rotation steps, each row followed by its count of steps:
The counts run from 0 to 303.
[109 138 125 162 133 121 113 125 121 123 124 138 155 108 135 117 170 160
 147 128  77 173 142  75  97 161 139  90 105 161 135  96 171]  154
[119 115 133 114 101 151 106 149 124 108 141  79 151 100  94 144 130 126
  68 147 173 100 150 158 129 130  75  92 110 124 170 147 153]  275
[162 125 119 118 158 127 106  51 158 127 111 130 209 133  97 134 125 107
 128 146 127 135 118 156 146 115 106 175 122 140 136 155 134]  215
[108 136  59 140 117 163 133 152 108 126 147 129 120 155 131 145 179 122
 164 142 139 122 161  98  81 132 122 124  92 121 173  88 135]  133
[160 158 181 115 161 136 161 152  78 157 148 160 173 103  75 138 118 144
  93 125 142  95 113 135 155 122 125 149 131 146 116 130 138]  33
[ 99 129  80 121 158 167  79  92  74 110 106 149 114 117 104 168 130 133
 132 134 101 142 137 100 127 130  91 118 107  99 139 112 182]  286
[141 143 129 154 147 132 188  83 122 134 152 160 198 183  95 138 113 116
 126 117 125 122 146 158 140 104 146 154 122 146 124 120 121]  199
[126  90 117  91 116 133 105 158 113 106 134 129 107 172 123 154 105 115
 105 182 136 107 128  64  86 139 150 156 127 159 141 108  99]  113
[ 75 179 148 109 115 142 197 138 111 146 138 141 110  92 113 104 156 163
  85  87 119 130 165 124  92 123 144 143 141 152 122 127 132]  16
[176 148 123 142 132 146 178  84 109 137 154 169 190 152 100 127 106 101
 109 131 149 130 118 177 120  95 119 167 114 139 120 140 118]  200
[ 94  83 135  64 177 132 150 134 149 119 108  95 143 147 103 114 132 141
  99 162 105 157 111 104 173 140 131  96 115 100 134 151 136]  103
[100 114 121  85 138 133 119 148  98 117 128 136 109 143 158 123 135 134
 138 182 118 100 136  98  93 122 135 199 153 158  96 125  61]  244
[ 98  76 152 112 150 105  95 118 152  74 105  80 136 113 133  87  99 152
 142 178 139 129  73 107 135 144 139 100 112 131 112 137 117]  101
[ 99 120  93 117 166 143 131  77 144 120 149 108 118 141 145 106 129 124
 115 107 146 157 161 188 170 106 104 113 101  91 106 168 157]  66
[122 171  73 110 118 149 117 113 103 148 114 145 105 114 132 133 153 112
 139 123 104 126 146  66  76 124 114 164 101 140 156  99 159]  3
[144 131  93 123  97 147 102 115 117 135 114 167  90  82 153 134 141 144
 142 111  93 116 137  76  91 131 103 179  96 158 149 111 165]  4
[137 144 103 156 144 113 141 118 117 155 188 141 109 170 161  69 157 128
 159 108 139 106 140 105 147 120 153 118  83 137 103 113 160]  190
[127 128 147 170 161  87  60 104 126 153 165 114 147 132 144  98 139 129
 125 195 131 118 124 119 145 156 102  92 112 149  75 136 138]  43
[153 116 120 182 159 119 129 100 152 113 168 147 157 132 151 111 123 131
 151 129 154  99 108 160 160 137 129 165  84 135  77 117 143]  194
[ 66 138 111 137 136 132 140  94 153 118 113 133  89  56 154  94 146 154
 118 103  83 140 137 115 113 143 111 137  84 122 119 112 176]  8
[ 56  93 132 140 120 113 127  98 133  95 125 105 167 124 114 100 114 137
 128 159 115  90 122 132 133 155 102  70  97 120 142 114 154]  269
[123 101  98 104 103 182 180 149 112  92 138 142 107 138 100 166  95 125
 102 113 156  85 145 133  95 118 124 159 114 121 164 101 139]  127
[138 183 162 146 135 114 107 160 135 130 140 109 117  89 102 127 135 131
  61 149 165 171 133  97  78 136 134 124 139 173 101 137 118]  166
[132 143 126 126 107 171 103 141  96  80 143 150  99  94 117 182 111 164
  95 104 167 145 161 135  97 118 117 157 146 147 128 137 143]  295
[113 122 100 143  95 141  49 125  99 124 121 117 102 108 147 119 138 122
 107 175 150 136 131 115  85 132  67  87 113 122 137 141 154]  282
[139 111 109 128  94 148  53 129 110  96 150 128 134 134 126 173 131 139
 111 138 153 101 171 102 101 144 105 140 134 163 176  97 142]  280
[115 120 127  61 149 136 150 111 125 112 103 124 119 112 112 128 112 123
  85 154 135 132 125 147 119 105 118 203 139 140 111 162  83]  237
[ 91  99 138 122  78 130 142 151  84 120 144  98 145 126 144  74 130 138
 130 169 155  67 127 111  96 130 106  90 125 150 145 121 115]  261
[104 144 112 121 113 152 115 155  87 119 141 148  79 123 156 127 160 175
 120  97 133 164 171 102  93 106 149 106 137 137 119 123 162]  299
[163  96 117 126 145 119 115  52 162 126 124 160 190 151 126 136 137 138
 124 121  84 150 145 146 164 126 121 161 112 145 142 144 137]  214
[156 121 109  98 100 162  91 143  83 119 139 138 136 135 118 164 135 133
 102 135 148 112 171 101 112 120  87 115 122 143 187 110 166]  279
[126 140 130 131 210 127 145 129 133 140 157 164 119 143  98 151 129 130
  89 123 101 154 143 102 172 140 141 160  97 124  73 108 155]  177
[ 53 115 104  92 166 117 150 119 112 132 135 106 122 150 155  86 170 137
 166 167  99 111 129 102 144 139 132 135 116 115 102 119 101]  248
[108 148 162 168 169 120 125 109 109 111 142 148 170  76 138 109 130 168
 154 152 107  90  99 130 131 150 119 168 123 162  76 106 112]  27
[122 155 132 126 132 100 131  79 109 127 150 101 130 166  82 101  97  93
  84 110 171 101 150 138 145 101 124  87 120 141 123 144 173]  52
[125 133 133 154 114 132  88 144 138 124 146 111 146  84 147  96 183 174
 143 115 124 154 123  79 107 150 126  85 103 156 156 107 174]  153
[140 146 144 131 186 139 114 126 100 129 157 158 157  84 146 122 161 168
 163 125 109  90 111 110 173 139 120 173 119 147 100  97 143]  26
